In the data rows, the value 128 means zero.
Some points, one per row:
[167 147 104 097 166 132 190 138 157 132 090 089 114 171 195 110 169 101
 140 124 094 153 103 148 189 139 097 070 160 161 157 147 188 073 136 139
 119 123 135 115 124 124 169 076 134 103 079 144 153 137 157 174 132 200
 142 119 146 168 099 085 126 070 042 122]
[130 147 169 106 164 129 113 082 169 069 139 099 106 137 117 142 128 097
 120 169 078 134 101 139 112 132 146 125 142 137 147 086 152 128 144 113
 129 153 146 127 097 146 150 111 166 111 121 104 154 087 117 145 137 141
 135 111 125 127 088 112 126 107 109 071]
[120 177 031 110 063 081 157 071 147 000 096 146 230 136 181 205 062 090
 184 135 023 174 055 165 190 201 094 126 092 075 227 112 089 009 126 125
 134 133 210 255 059 045 199 107 147 188 184 091 072 206 018 195 164 111
 104 191 139 056 104 153 162 182 029 098]
[156 130 101 158 116 117 126 145 163 204 111 107 152 104 101 112 153 077
 078 160 159 118 095 036 169 087 166 107 143 153 072 099 208 096 164 213
 102 142 067 091 190 146 100 148 103 110 066 113 071 125 091 096 089 112
 090 080 053 206 082 123 137 149 144 140]
[082 148 067 088 159 136 087 158 084 153 139 154 157 122 093 149 136 159
 181 118 170 136 148 063 104 118 111 131 151 101 112 117 132 190 099 080
 134 109 156 108 180 132 094 152 153 155 160 150 160 094 145 194 147 131
 155 103 141 113 119 123 184 123 106 082]
[111 150 109 116 144 130 145 154 165 117 132 084 161 140 196 205 122 122
 123 113 099 178 139 139 112 142 111 081 103 097 185 091 075 062 091 171
 147 100 201 166 030 144 116 075 143 179 165 120 111 104 125 152 095 184
 110 186 091 088 177 140 122 181 029 106]
[091 119 008 084 116 065 128 131 175 056 139 125 120 154 162 142 097 018
 134 150 122 123 124 094 171 167 133 148 137 154 191 113 121 150 188 155
 216 103 112 066 230 231 149 197 149 161 117 137 119 111 116 157 145 143
 148 110 122 053 069 097 202 029 099 055]
[087 127 130 087 173 093 096 133 195 096 162 102 161 168 205 255 119 130
 088 134 123 158 077 172 119 140 119 092 115 131 134 050 084 107 125 100
 109 102 175 152 106 153 113 114 093 199 127 116 157 074 196 179 031 164
 140 130 057 106 233 159 121 147 036 066]
[148 105 119 204 090 137 136 126 088 192 113 125 111 139 130 127 126 117
 135 098 166 092 161 145 162 095 171 129 158 184 069 085 077 124 124 127
 139 172 144 062 130 100 110 135 104 116 176 146 127 187 196 111 139 144
 108 157 156 081 089 163 142 133 179 172]
[166 060 100 110 136 079 086 151 076 255 130 136 142 113 061 138 128 139
 255 154 222 120 117 094 145 095 069 087 230 088 056 104 087 081 025 129
 152 124 069 110 162 111 126 150 195 195 084 126 031 147 130 148 131 067
 112 133 151 207 140 240 147 144 170 159]
[147 151 150 100 139 167 109 116 100 066 121 106 107 125 124 126 105 186
 119 123 129 134 096 131 091 134 108 103 166 126 112 151 092 141 146 139
 152 121 138 167 138 119 131 113 139 115 151 101 132 158 120 161 184 131
 088 117 192 103 091 153 129 106 134 154]
[109 143 110 110 138 088 173 106 141 076 124 145 176 117 197 220 132 114
 148 129 082 165 106 240 116 181 143 120 111 126 192 119 104 098 085 134
 111 118 203 181 090 092 160 114 172 150 135 135 143 154 110 202 103 150
 114 114 090 096 138 101 103 118 063 078]
[172 153 106 104 153 141 183 158 144 103 075 087 097 141 182 101 165 087
 111 152 095 144 071 172 224 144 127 032 195 150 163 209 183 066 138 173
 132 093 149 107 133 043 178 066 149 107 102 104 101 162 119 150 140 163
 140 110 144 183 084 093 126 088 095 136]
[174 100 163 121 122 118 089 103 129 115 151 127 098 157 106 089 131 156
 084 157 144 146 131 110 126 078 153 111 143 154 072 120 161 092 087 113
 110 130 097 141 106 140 123 101 102 136 142 113 119 141 130 035 159 105
 156 077 161 142 143 128 076 176 188 162]
[146 158 116 161 067 121 113 120 104 186 142 124 117 148 075 079 132 125
 106 125 152 124 149 064 177 109 154 145 092 152 121 112 135 139 125 122
 152 175 071 119 110 119 122 123 100 092 143 088 095 181 092 093 151 133
 116 151 138 127 108 174 169 151 182 179]
[144 116 139 147 147 095 152 146 142 158 146 172 107 118 175 180 157 131
 145 094 106 113 131 172 124 138 148 138 150 109 122 135 096 082 113 115
 114 171 131 145 135 124 144 124 132 136 134 110 108 138 130 135 134 124
 134 098 091 156 177 173 094 154 112 122]
[062 179 139 202 129 166 074 153 090 159 150 141 084 096 072 103 026 170
 105 096 169 069 178 026 012 035 138 131 060 175 048 039 113 191 121 078
 150 100 111 031 077 121 000 173 072 118 149 134 204 020 139 094 156 168
 187 226 173 029 221 199 146 102 232 128]
[048 177 000 094 152 118 124 144 131 088 149 116 166 152 144 114 081 098
 220 096 124 155 086 222 237 242 026 156 131 133 151 082 109 077 064 075
 169 104 228 171 099 093 146 132 173 171 096 126 152 212 166 255 118 117
 176 171 118 091 158 128 146 079 027 090]
[114 133 145 120 166 171 131 172 124 101 110 129 105 137 149 129 137 148
 119 121 114 127 090 157 008 094 120 068 148 098 117 170 137 149 101 159
 103 116 132 115 107 089 116 092 152 085 080 102 177 100 123 173 142 147
 077 114 210 124 145 123 142 081 081 107]
[183 156 249 160 149 247 080 113 095 178 177 077 071 205 033 035 187 160
 052 155 155 114 151 081 125 046 111 154 193 124 063 118 244 179 168 111
 058 177 055 094 075 134 152 096 099 078 061 089 124 128 244 022 144 140
 123 166 190 241 116 173 153 235 150 176]
[145 146 164 112 126 121 150 130 167 121 095 139 156 134 153 094 135 178
 141 110 163 132 122 133 073 111 124 129 162 099 094 121 200 104 154 197
 079 103 110 130 188 142 137 112 107 107 075 157 077 149 162 108 123 137
 140 092 143 176 176 103 107 135 173 162]
[104 123 037 142 121 065 150 094 194 156 090 131 196 086 152 135 096 088
 171 088 129 167 094 149 178 236 084 189 180 101 123 079 052 121 147 134
 158 153 167 136 120 111 152 147 155 177 110 113 052 203 144 176 097 131
 151 131 092 130 123 144 147 114 062 157]
[254 120 252 149 065 149 181 111 118 255 095 154 081 164 069 000 208 222
 151 105 080 075 225 081 063 057 120 216 158 117 140 197 255 147 115 155
 074 239 000 116 106 156 136 123 101 054 135 075 076 156 098 000 140 177
 184 000 197 255 116 140 089 211 255 174]
[192 082 099 229 071 141 142 088 092 204 043 171 097 112 075 111 059 112
 231 100 113 057 134 174 084 176 087 195 200 122 064 067 076 158 138 121
 148 220 067 127 133 081 155 205 168 059 122 093 052 142 138 075 138 085
 121 154 193 197 117 223 113 172 211 212]
[106 191 246 155 073 208 061 052 074 068 224 009 049 160 039 164 127 170
 000 165 054 207 137 087 161 060 194 114 035 088 222 146 219 160 183 073
 114 122 084 174 042 092 108 080 031 111 178 061 207 126 137 040 128 130
 140 205 141 075 124 128 191 255 221 156]
[125 086 087 135 082 104 138 112 149 110 173 118 181 185 168 124 116 104
 115 134 155 148 145 143 142 144 138 150 139 127 105 082 141 110 150 120
 107 159 149 154 166 204 133 136 077 176 179 115 082 145 187 062 083 102
 141 128 135 131 136 187 130 227 166 152]
[144 063 144 099 160 104 120 143 122 172 154 158 072 131 149 131 154 109
 136 132 119 155 124 200 149 179 120 090 147 142 128 155 114 084 045 113
 117 167 121 108 144 138 174 104 176 093 070 130 189 149 195 171 101 087
 154 085 116 177 127 109 093 105 060 121]
[139 118 147 116 096 155 074 101 108 067 094 090 126 118 136 132 089 210
 152 112 072 139 052 128 047 144 110 061 138 118 123 131 055 156 128 126
 164 111 127 161 102 096 134 113 165 073 165 114 181 127 083 226 185 116
 051 140 173 107 111 147 122 073 124 136]
[129 149 193 198 103 225 193 174 128 146 095 038 109 103 116 163 204 111
 069 086 142 126 120 143 120 082 228 062 055 129 207 193 145 153 196 218
 124 091 187 070 120 074 119 104 123 028 071 200 170 107 093 146 089 156
 060 222 092 099 097 021 125 097 106 117]
[085 203 083 000 162 118 019 154 095 073 253 146 209 094 130 096 188 170
 218 228 156 249 124 055 000 127 072 142 240 024 112 252 208 201 121 162
 144 092 130 148 214 234 185 144 255 228 133 132 167 142 163 229 211 157
 146 000 199 157 000 087 217 047 000 000]
[152 076 146 154 104 188 119 155 094 155 125 090 008 164 070 117 167 067
 106 127 145 118 111 097 213 108 126 115 153 087 081 189 082 165 182 139
 150 174 098 089 171 113 163 135 139 117 156 106 133 082 111 094 134 177
 068 190 143 145 097 128 178 147 078 180]
40 more points follow, each with its number after it:
[149 152 087 122 122 113 155 156 133 155 098 159 182 074 168 129 162 098
 167 131 151 147 126 151 066 161 148 120 162 135 114 131 164 120 109 187
 109 128 153 120 179 120 167 126 201 115 117 128 095 163 152 149 104 106
 097 081 123 196 102 111 146 119 108 101] 0
[091 114 069 109 152 120 129 153 078 144 158 123 165 162 112 036 148 142
 170 134 180 159 145 178 184 221 064 182 176 162 114 138 179 181 100 083
 134 096 152 105 140 164 109 131 152 155 093 128 165 228 220 198 130 095
 172 132 140 132 133 092 135 096 110 135] 1
[170 146 114 203 112 046 208 152 139 226 021 190 097 096 123 100 196 000
 152 118 219 121 204 093 149 158 188 161 092 178 086 128 137 175 219 170
 118 204 163 054 237 175 122 121 144 098 115 172 042 123 085 038 085 107
 105 153 106 122 080 138 144 136 169 187] 2
[190 203 155 126 120 167 134 166 110 137 113 093 034 128 100 130 149 141
 085 151 120 114 090 082 063 012 171 043 111 131 103 150 149 158 178 206
 156 142 124 120 125 131 111 077 158 073 150 098 123 065 080 136 155 178
 071 148 169 125 120 167 182 092 160 127] 3
[144 155 227 207 135 203 147 122 095 160 148 124 051 173 085 060 087 124
 049 138 104 060 203 077 048 059 186 172 085 129 089 093 212 153 147 122
 073 194 053 097 088 103 091 123 117 061 159 071 145 049 135 000 144 183
 113 151 191 141 137 187 134 190 205 143] 4
[210 141 218 061 103 137 192 200 016 222 136 130 084 170 059 017 125 200
 097 077 225 080 178 092 183 081 128 196 105 150 073 230 179 239 183 099
 099 111 058 096 255 189 100 173 109 118 154 172 159 146 101 075 152 095
 127 044 165 185 171 152 057 076 238 167] 5
[101 070 117 131 131 102 132 169 158 111 109 128 087 036 183 142 140 095
 126 100 110 117 116 141 023 103 148 077 140 063 164 181 098 181 163 175
 123 091 143 119 131 155 102 122 143 094 107 119 134 049 084 173 122 176
 119 090 139 114 105 066 134 059 095 080] 6
[100 116 130 119 122 106 093 128 103 149 152 123 142 075 110 080 142 157
 148 117 121 130 145 066 053 128 146 141 114 104 171 153 121 169 104 141
 142 102 109 116 112 117 112 129 173 084 139 103 131 146 117 165 124 114
 124 072 152 119 093 098 166 105 110 083] 7
[145 132 102 108 164 126 130 156 111 115 153 106 136 242 095 014 085 181
 164 132 207 079 102 147 139 164 096 177 125 219 075 140 119 169 122 006
 185 131 174 123 149 206 099 117 142 139 107 090 146 178 152 175 154 066
 140 128 186 121 144 165 102 060 125 097] 8
[154 093 127 155 105 154 170 123 137 182 119 169 131 127 186 121 121 102
 137 137 156 135 156 132 126 119 136 145 177 101 099 120 157 125 168 172
 067 156 118 123 172 174 133 157 083 160 151 172 096 079 156 044 110 127
 145 115 132 165 134 138 098 193 178 153] 9
[151 154 135 076 151 116 130 133 146 136 134 120 157 122 114 110 140 136
 148 181 122 126 133 121 156 103 114 121 143 167 160 138 123 126 109 111
 131 118 122 152 112 156 157 075 135 152 156 129 126 132 128 152 156 108
 116 102 114 131 084 145 128 120 127 139] 10
[131 115 081 081 131 119 125 151 107 139 115 190 171 140 159 133 135 149
 201 132 126 111 131 147 071 128 090 127 210 129 101 161 157 119 057 105
 115 117 127 129 181 119 167 141 152 136 098 149 147 149 143 135 161 124
 121 110 156 144 103 113 131 108 162 121] 11
[082 107 066 076 134 093 105 112 180 000 116 148 175 122 206 211 122 070
 165 158 112 163 047 230 129 215 131 092 140 145 178 115 099 110 111 137
 128 083 215 142 116 133 156 128 133 202 116 123 142 124 158 186 101 118
 120 115 085 099 107 068 114 080 044 071] 12
[151 081 128 184 110 071 149 114 105 140 124 150 141 165 151 133 109 139
 187 091 129 120 137 176 092 142 118 128 139 117 121 083 102 122 121 146
 112 152 106 148 108 140 110 116 102 117 126 109 088 151 122 151 122 112
 102 101 137 153 167 187 088 152 157 176] 13
[137 128 095 162 115 114 118 127 154 194 138 126 131 103 102 113 142 078
 109 161 160 116 141 071 135 110 165 117 145 148 127 093 149 128 144 166
 108 126 071 075 172 130 102 129 112 100 080 150 119 140 128 080 116 097
 157 127 101 143 107 131 179 144 206 121] 14
[105 137 087 068 231 058 181 177 172 142 102 157 193 115 143 153 165 081
 174 091 173 150 178 188 228 208 075 204 186 153 146 123 081 070 123 081
 149 117 226 170 124 119 157 099 175 170 143 164 064 211 166 239 102 122
 164 130 030 109 138 116 118 101 061 122] 15
[026 159 013 152 109 000 148 023 185 021 082 151 169 025 220 193 205 083
 236 047 000 189 135 221 255 255 126 111 080 155 255 103 029 070 164 165
 191 186 255 212 056 021 170 172 168 104 178 155 107 231 037 255 128 196
 199 102 029 054 045 072 108 085 052 085] 16
[141 116 099 172 100 145 094 115 118 188 141 124 194 132 164 151 164 096
 157 132 156 137 158 100 167 127 136 135 154 115 137 117 131 120 127 167
 114 152 095 106 130 121 137 115 080 154 128 139 090 144 120 123 113 157
 128 164 105 133 084 148 158 219 126 133] 17
[083 086 191 199 074 152 082 080 119 132 154 086 052 066 016 153 131 136
 039 119 078 120 117 071 142 080 202 112 038 109 179 195 050 164 140 122
 180 133 101 113 111 086 135 122 075 078 163 122 163 112 050 062 171 102
 076 255 085 035 086 059 161 149 170 175] 18
[127 135 197 094 159 129 124 118 095 107 133 108 120 144 109 068 206 200
 160 098 156 153 164 106 096 120 082 150 166 116 103 127 215 130 118 142
 120 127 117 126 102 140 127 161 143 108 072 135 106 175 139 188 144 135
 142 094 161 171 138 114 115 127 142 124] 19
[189 095 172 207 119 154 091 090 162 165 108 107 036 159 110 091 172 069
 098 156 099 092 146 107 171 063 187 088 173 189 080 101 124 172 198 178
 098 224 078 071 083 143 078 134 054 114 167 114 108 004 125 023 136 194
 136 113 102 173 088 173 132 190 223 186] 20
[123 132 107 155 129 124 103 097 152 117 152 105 105 114 119 118 130 118
 118 116 094 152 111 118 108 119 124 118 144 126 125 138 120 113 140 117
 127 180 143 132 101 102 138 103 125 096 118 093 116 139 109 147 153 103
 129 160 154 097 084 153 141 124 131 152] 21
[098 107 202 149 071 161 118 117 133 120 150 112 080 128 040 136 101 174
 025 127 098 105 099 082 150 083 187 132 036 105 152 193 038 145 143 088
 176 144 076 092 136 110 105 140 085 107 171 126 180 107 068 055 132 131
 089 171 109 050 151 061 113 104 174 167] 22
[126 088 119 135 135 120 150 128 144 145 126 126 082 097 162 158 115 103
 063 124 081 122 157 143 136 093 169 095 110 130 131 124 072 117 105 178
 127 148 080 099 099 129 104 118 076 129 179 149 154 089 111 085 112 179
 115 113 085 113 138 080 108 139 146 144] 23
[135 101 138 120 118 102 130 098 149 039 098 171 111 121 181 175 131 137
 217 124 027 105 058 197 082 170 076 082 161 106 146 153 113 145 121 130
 148 173 199 210 090 112 174 143 186 127 135 090 129 131 108 233 173 129
 073 102 134 121 088 116 130 096 039 116] 24
[029 149 019 101 149 113 116 121 115 070 162 133 179 136 170 144 104 111
 217 087 104 185 124 212 242 255 023 158 134 140 157 102 120 067 109 056
 159 070 205 165 116 112 146 146 185 167 071 131 153 206 186 255 138 087
 199 165 149 106 142 146 158 073 000 096] 25
[105 112 135 137 088 077 110 132 097 119 087 156 133 076 128 219 130 193
 130 055 075 093 091 159 019 151 145 113 069 072 160 093 023 192 087 149
 199 142 093 144 075 089 121 137 164 070 143 079 181 153 087 176 106 150
 051 140 065 103 145 129 165 088 129 111] 26
[119 130 115 147 128 134 164 141 117 146 143 124 119 144 118 103 145 125
 105 103 145 155 070 182 135 176 168 156 121 144 126 163 133 140 106 119
 113 117 153 106 124 123 147 108 110 148 053 110 144 211 155 151 127 109
 105 146 113 130 137 060 143 087 082 129] 27
[148 181 154 234 130 205 057 124 071 177 175 147 064 153 065 024 098 111
 067 176 131 062 228 058 073 053 194 153 101 160 105 097 237 169 145 089
 078 159 060 092 077 079 073 090 104 070 153 076 148 065 159 000 212 157
 185 111 213 131 107 159 182 197 227 124] 28
[120 070 129 045 163 086 155 166 196 099 134 225 103 103 151 168 162 135
 149 115 078 204 130 171 131 140 098 123 144 078 097 223 120 013 063 071
 098 138 194 200 206 099 236 136 181 201 126 139 092 099 124 117 140 083
 138 097 116 136 155 102 052 136 029 110] 29
[105 068 120 186 112 151 088 109 129 120 160 110 076 150 062 146 082 089
 045 158 118 136 075 124 154 129 166 120 070 125 115 104 107 155 092 093
 121 152 087 096 102 124 089 144 061 153 134 096 163 068 142 058 090 137
 144 156 087 097 183 095 140 169 134 125] 30
[144 094 082 095 176 085 152 158 173 129 099 173 174 145 141 119 116 093
 179 149 164 101 115 126 149 147 105 143 165 157 100 148 133 101 103 116
 117 106 148 129 198 170 143 104 150 164 088 152 098 137 116 149 130 065
 155 091 121 117 125 131 133 091 123 119] 31
[155 151 145 104 148 179 156 103 119 114 141 113 130 189 176 154 129 106
 110 142 131 187 095 186 139 145 114 122 191 125 094 091 154 134 162 088
 055 171 141 141 173 105 172 108 133 132 152 122 184 117 203 097 115 132
 101 135 159 153 134 179 115 166 096 140] 32
[127 163 102 111 057 117 123 116 126 133 121 156 168 143 144 111 139 123
 180 154 105 143 156 142 154 142 138 143 157 128 135 100 168 096 070 141
 126 181 122 144 100 123 158 147 116 149 133 117 111 152 134 101 149 198
 118 099 162 134 095 121 157 122 134 145] 33
[131 100 121 162 139 115 132 151 090 141 130 152 117 160 144 114 105 139
 077 094 162 072 130 161 118 092 143 137 154 170 092 152 080 159 142 089
 140 153 151 103 154 143 113 143 112 111 140 129 132 182 180 096 160 100
 108 150 133 103 142 144 120 125 177 166] 34
[125 060 138 168 122 190 125 201 111 107 118 031 005 216 044 125 087 095
 000 064 147 065 149 031 127 061 196 107 000 104 125 174 026 216 135 072
 213 096 062 011 081 136 024 121 120 114 150 080 211 052 100 099 100 238
 073 191 086 061 208 082 158 113 091 145] 35
[133 074 210 085 229 241 187 165 072 183 159 083 063 218 053 093 153 160
 076 115 213 133 132 133 255 074 063 167 171 121 038 178 129 167 180 000
 121 097 093 055 255 116 093 172 091 177 089 228 195 089 219 127 123 098
 189 198 097 146 213 090 063 127 136 163] 36
[078 154 128 100 185 098 089 132 179 071 149 119 152 111 154 200 108 128
 106 101 115 134 080 146 107 132 134 127 104 108 134 064 117 147 120 113
 102 147 188 140 113 150 112 111 136 163 092 114 171 089 155 173 061 164
 147 125 083 109 162 121 152 156 049 061] 37
[138 117 101 121 124 125 109 145 114 124 161 147 164 178 146 114 100 138
 138 133 195 136 145 145 137 157 109 145 149 138 095 099 143 099 128 081
 133 118 159 143 158 160 122 117 119 177 113 142 108 172 177 105 124 078
 165 116 153 125 147 152 113 165 118 151] 38
[124 141 123 078 091 118 161 137 079 124 109 195 180 161 181 116 126 163
 232 120 113 095 174 152 133 120 098 159 148 112 141 178 190 114 082 117
 101 129 106 171 173 137 168 152 135 146 156 178 157 139 144 153 175 137
 141 067 168 165 132 115 135 089 141 137] 39
Which two of these numbered points are nearest to each point below by angle, seen from the average point of the first points? Their numbers follow each, nearest first.
[112 100 081 050 137 099 198 103 174 086 154 187 148 116 182 173 129 104
 157 105 049 189 102 125 165 174 076 135 129 103 106 167 088 023 104 055
 118 172 181 205 189 094 245 130 160 135 168 129 107 111 120 104 151 097
 140 104 105 147 135 160 072 144 047 120] > 29 15
[179 042 114 132 110 157 191 153 160 204 091 148 198 226 178 118 046 107
 170 115 190 098 197 100 122 081 116 165 218 077 050 072 163 150 150 104
 036 112 055 086 255 224 126 129 031 170 103 226 118 079 198 010 061 081
 151 103 105 192 187 196 092 219 195 179] > 9 38
[161 147 206 158 118 120 131 123 153 127 153 124 048 126 096 102 136 150
 066 121 093 082 132 105 019 091 160 118 097 124 096 123 204 107 132 133
 087 172 102 140 104 112 115 111 160 048 094 063 112 106 107 071 145 125
 145 078 168 159 150 159 120 146 161 108] > 4 28
[171 210 109 120 100 145 092 146 032 223 173 126 171 094 047 039 145 150
 095 131 224 089 187 045 128 067 129 173 085 153 133 105 206 132 060 142
 155 105 026 119 073 124 118 176 152 121 128 082 091 224 102 080 187 146
 173 102 179 171 129 115 209 164 211 119] > 28 14
[155 116 083 084 155 016 177 147 188 095 086 202 203 148 156 153 124 076
 160 161 161 097 120 132 165 166 107 158 159 155 112 087 159 057 103 138
 094 132 144 178 189 167 172 123 114 179 090 130 036 179 071 137 098 102
 125 071 098 128 114 157 135 117 134 138] > 31 15
[153 123 241 184 127 139 118 049 146 135 171 100 059 095 104 126 163 120
 050 158 062 128 131 094 083 042 177 099 171 148 097 069 117 155 180 162
 101 198 078 104 071 144 105 129 056 081 152 129 131 092 134 029 133 163
 126 115 096 123 118 127 089 175 224 171] > 20 4
[155 081 094 027 136 121 185 213 070 164 143 255 150 141 178 138 151 221
 255 099 196 104 140 228 000 116 040 193 255 058 040 242 220 117 012 090
 073 141 130 166 255 136 202 115 136 180 057 135 108 147 173 203 214 132
 090 058 245 159 130 098 122 055 119 128] > 11 39
[171 106 232 115 064 112 129 094 143 082 090 139 146 157 128 149 100 170
 145 147 118 113 072 132 107 119 117 137 117 130 086 121 118 129 130 137
 129 154 115 165 125 166 180 162 104 138 122 099 107 119 116 073 073 090
 098 138 143 130 167 183 073 141 115 156] > 13 9
[109 099 133 172 088 126 084 122 128 118 159 117 059 160 087 145 064 059
 033 172 099 087 119 121 201 135 167 133 039 151 113 106 069 111 117 069
 148 192 076 060 138 140 091 158 084 168 157 131 177 048 180 010 105 122
 139 179 088 058 159 106 134 184 143 144] > 30 22
[160 167 055 098 113 076 119 134 124 200 098 175 201 099 146 110 151 069
 165 150 190 125 136 134 075 181 138 119 163 119 125 103 140 117 093 185
 078 096 112 148 202 113 195 101 197 061 059 128 083 237 180 133 108 066
 123 027 144 210 094 151 170 097 091 087] > 0 31
[086 126 130 099 078 088 070 149 108 142 159 129 141 127 100 112 146 160
 110 132 169 130 154 061 046 131 170 102 077 119 165 153 130 133 088 161
 135 075 108 127 164 162 099 127 168 101 111 119 174 131 097 152 125 114
 128 036 167 100 105 100 167 074 111 071] > 7 6
[162 195 186 103 147 255 169 172 074 102 102 041 076 247 098 206 116 162
 122 151 124 132 071 074 086 075 180 019 080 084 095 196 199 219 173 145
 124 117 125 100 204 124 106 082 143 105 146 130 227 000 108 185 124 206
 070 114 179 100 131 161 184 103 076 079] > 3 35
[120 112 100 114 176 067 168 128 200 128 120 121 145 124 173 144 145 099
 077 092 132 158 103 144 185 193 144 152 104 187 134 096 122 105 151 105
 120 092 171 123 119 150 075 094 115 124 094 137 100 164 126 170 084 089
 164 098 043 136 174 113 063 126 115 105] > 15 31
[129 081 204 110 179 204 170 191 110 216 096 100 089 171 084 145 146 133
 085 085 202 121 162 142 216 086 098 160 145 134 062 125 134 173 140 056
 098 118 128 064 163 133 134 139 094 112 084 190 170 082 184 109 077 179
 121 182 082 169 180 110 082 129 135 157] > 36 5
[149 133 181 183 136 218 169 140 095 225 137 125 062 182 068 145 163 117
 075 116 192 136 171 094 255 103 118 165 131 158 078 076 136 137 131 086
 123 196 051 076 129 097 120 175 076 114 143 161 124 088 170 079 090 194
 122 210 098 166 176 186 109 187 151 195] > 36 20
[155 127 194 147 128 117 149 187 127 167 092 129 125 187 094 067 150 201
 153 079 202 072 149 071 094 088 118 123 143 131 092 117 146 196 149 102
 117 139 137 093 169 159 101 123 115 086 118 108 101 118 098 127 133 152
 091 091 160 136 150 167 129 091 177 213] > 5 34
[098 111 108 186 115 103 040 074 110 128 191 127 106 113 122 078 149 156
 162 119 113 169 173 149 085 097 110 098 165 130 132 069 108 147 119 180
 134 182 098 127 042 106 071 133 052 132 157 123 136 146 156 104 175 176
 169 071 175 137 117 130 100 166 172 166] > 20 28
[145 123 161 157 074 125 168 117 114 180 084 127 128 108 112 100 157 147
 158 099 126 117 176 123 145 112 148 154 132 103 132 129 131 160 151 140
 149 164 118 108 116 132 131 146 108 094 155 131 084 110 106 102 135 167
 102 101 126 157 114 127 122 123 177 192] > 2 20
[168 093 142 074 154 200 107 222 066 173 165 107 138 155 087 077 123 191
 148 105 194 137 140 149 070 114 051 107 179 066 061 193 176 131 055 110
 101 062 134 139 120 120 135 111 201 150 085 128 142 109 171 166 128 132
 129 118 201 186 203 120 114 138 079 120] > 19 36
[111 103 031 100 110 119 148 095 165 059 103 121 175 110 204 173 076 082
 132 140 092 151 079 178 171 214 135 131 109 123 184 142 102 095 128 128
 139 087 182 181 130 141 145 123 143 168 137 131 120 116 122 173 117 127
 138 125 114 099 112 089 126 107 063 075] > 12 16
[144 082 097 088 158 103 173 136 161 067 118 147 112 141 142 131 117 065
 141 167 156 129 114 111 152 099 138 127 126 133 130 161 101 130 187 104
 164 090 158 117 218 188 171 136 137 159 156 177 112 077 101 152 128 079
 113 099 150 105 111 113 105 058 085 086] > 31 12
[149 142 122 160 112 163 134 118 098 205 123 132 106 092 137 112 128 141
 104 095 120 130 162 083 133 071 156 131 102 122 114 139 162 138 133 139
 097 128 072 086 153 157 108 129 093 136 165 159 128 070 133 028 152 128
 118 126 129 175 145 129 143 212 202 167] > 9 4
[140 103 131 104 131 061 092 133 155 131 121 134 146 107 133 134 147 108
 116 121 122 119 116 117 107 160 150 156 144 127 167 142 133 136 097 131
 136 145 135 154 109 179 130 087 149 147 144 082 108 128 115 147 098 132
 133 057 090 158 104 123 171 144 098 111] > 7 37
[163 134 141 090 140 143 201 154 175 128 074 140 106 142 199 131 171 100
 122 088 118 126 108 195 155 161 133 134 133 143 153 183 141 104 129 178
 121 127 130 135 122 125 180 111 143 117 090 141 140 126 157 133 098 202
 122 107 118 202 143 058 102 077 071 109] > 27 0
[243 130 223 118 159 178 142 104 098 146 077 160 061 104 117 095 104 177
 097 152 069 075 144 121 137 050 127 132 163 175 084 140 142 157 116 109
 104 166 040 153 113 132 177 110 098 103 160 071 096 075 148 052 187 133
 105 168 164 208 129 182 087 179 213 203] > 4 20
[120 129 087 121 135 150 092 140 117 074 144 121 102 125 164 147 122 119
 095 135 082 140 078 129 052 098 139 082 138 127 122 162 126 132 107 166
 135 103 122 107 129 129 130 103 115 119 108 067 171 080 126 155 136 144
 079 137 157 115 119 106 190 094 101 105] > 6 3
[077 153 064 114 131 098 120 101 114 100 161 126 136 087 179 155 137 099
 195 104 093 189 116 218 196 247 053 161 157 151 162 110 124 098 116 098
 144 138 187 174 070 097 145 134 160 161 097 115 142 194 155 252 143 130
 165 192 138 115 122 150 141 092 048 117] > 25 16
[128 113 092 073 132 127 181 141 175 021 097 140 217 170 175 200 076 102
 106 129 112 165 037 179 153 179 088 130 112 094 166 191 115 088 128 082
 133 099 198 196 151 131 165 118 162 171 153 137 147 132 078 174 112 126
 094 116 133 062 123 098 109 121 042 069] > 12 29
[161 103 199 114 130 070 155 131 157 127 105 145 119 101 146 144 169 125
 070 078 119 094 141 108 107 101 159 150 135 119 133 169 111 137 119 151
 136 186 111 118 128 152 163 142 126 114 148 128 100 161 098 065 108 179
 084 107 047 127 104 092 125 137 159 137] > 23 22
[110 147 082 130 155 129 104 135 089 127 159 098 145 215 068 063 151 166
 161 107 218 153 125 133 171 185 094 176 148 123 091 096 161 152 114 102
 157 149 126 112 122 129 109 133 142 147 083 096 127 214 173 210 117 179
 130 111 137 146 137 102 144 116 043 131] > 1 8
[209 149 206 125 089 181 140 146 075 167 121 136 121 178 068 030 132 255
 084 095 191 094 150 035 055 022 138 172 139 141 018 215 255 169 160 137
 055 088 085 137 175 172 072 134 034 151 107 150 103 163 100 008 231 112
 150 113 215 131 189 093 093 179 255 222] > 5 28
[093 081 016 036 156 124 100 188 175 071 098 122 166 219 121 098 044 086
 149 172 181 103 110 028 142 108 100 117 074 141 088 154 110 084 162 091
 177 020 116 117 255 233 107 119 144 143 116 174 154 106 122 191 118 064
 129 065 163 054 128 126 196 028 059 085] > 31 8
[129 096 140 145 056 061 058 153 099 060 151 167 162 150 145 208 054 255
 171 078 121 054 073 157 000 116 122 062 069 119 133 189 075 189 038 118
 151 087 120 163 158 130 085 123 104 179 122 085 204 112 051 184 144 086
 115 097 178 058 180 172 138 090 133 143] > 26 24
[077 143 099 130 142 087 144 143 081 217 167 144 227 052 088 125 155 145
 167 129 197 162 197 122 169 168 089 185 138 079 196 114 056 058 054 127
 178 131 144 151 072 070 126 126 174 105 145 147 092 233 143 202 092 068
 131 151 082 111 114 095 132 142 107 114] > 15 25
[070 145 014 177 096 087 133 083 180 092 106 148 210 078 212 216 102 111
 225 089 073 161 071 199 152 233 117 121 120 134 193 053 073 118 130 170
 136 160 212 150 088 101 119 147 145 156 134 127 112 145 077 254 108 138
 126 140 096 062 107 156 166 108 076 117] > 16 12
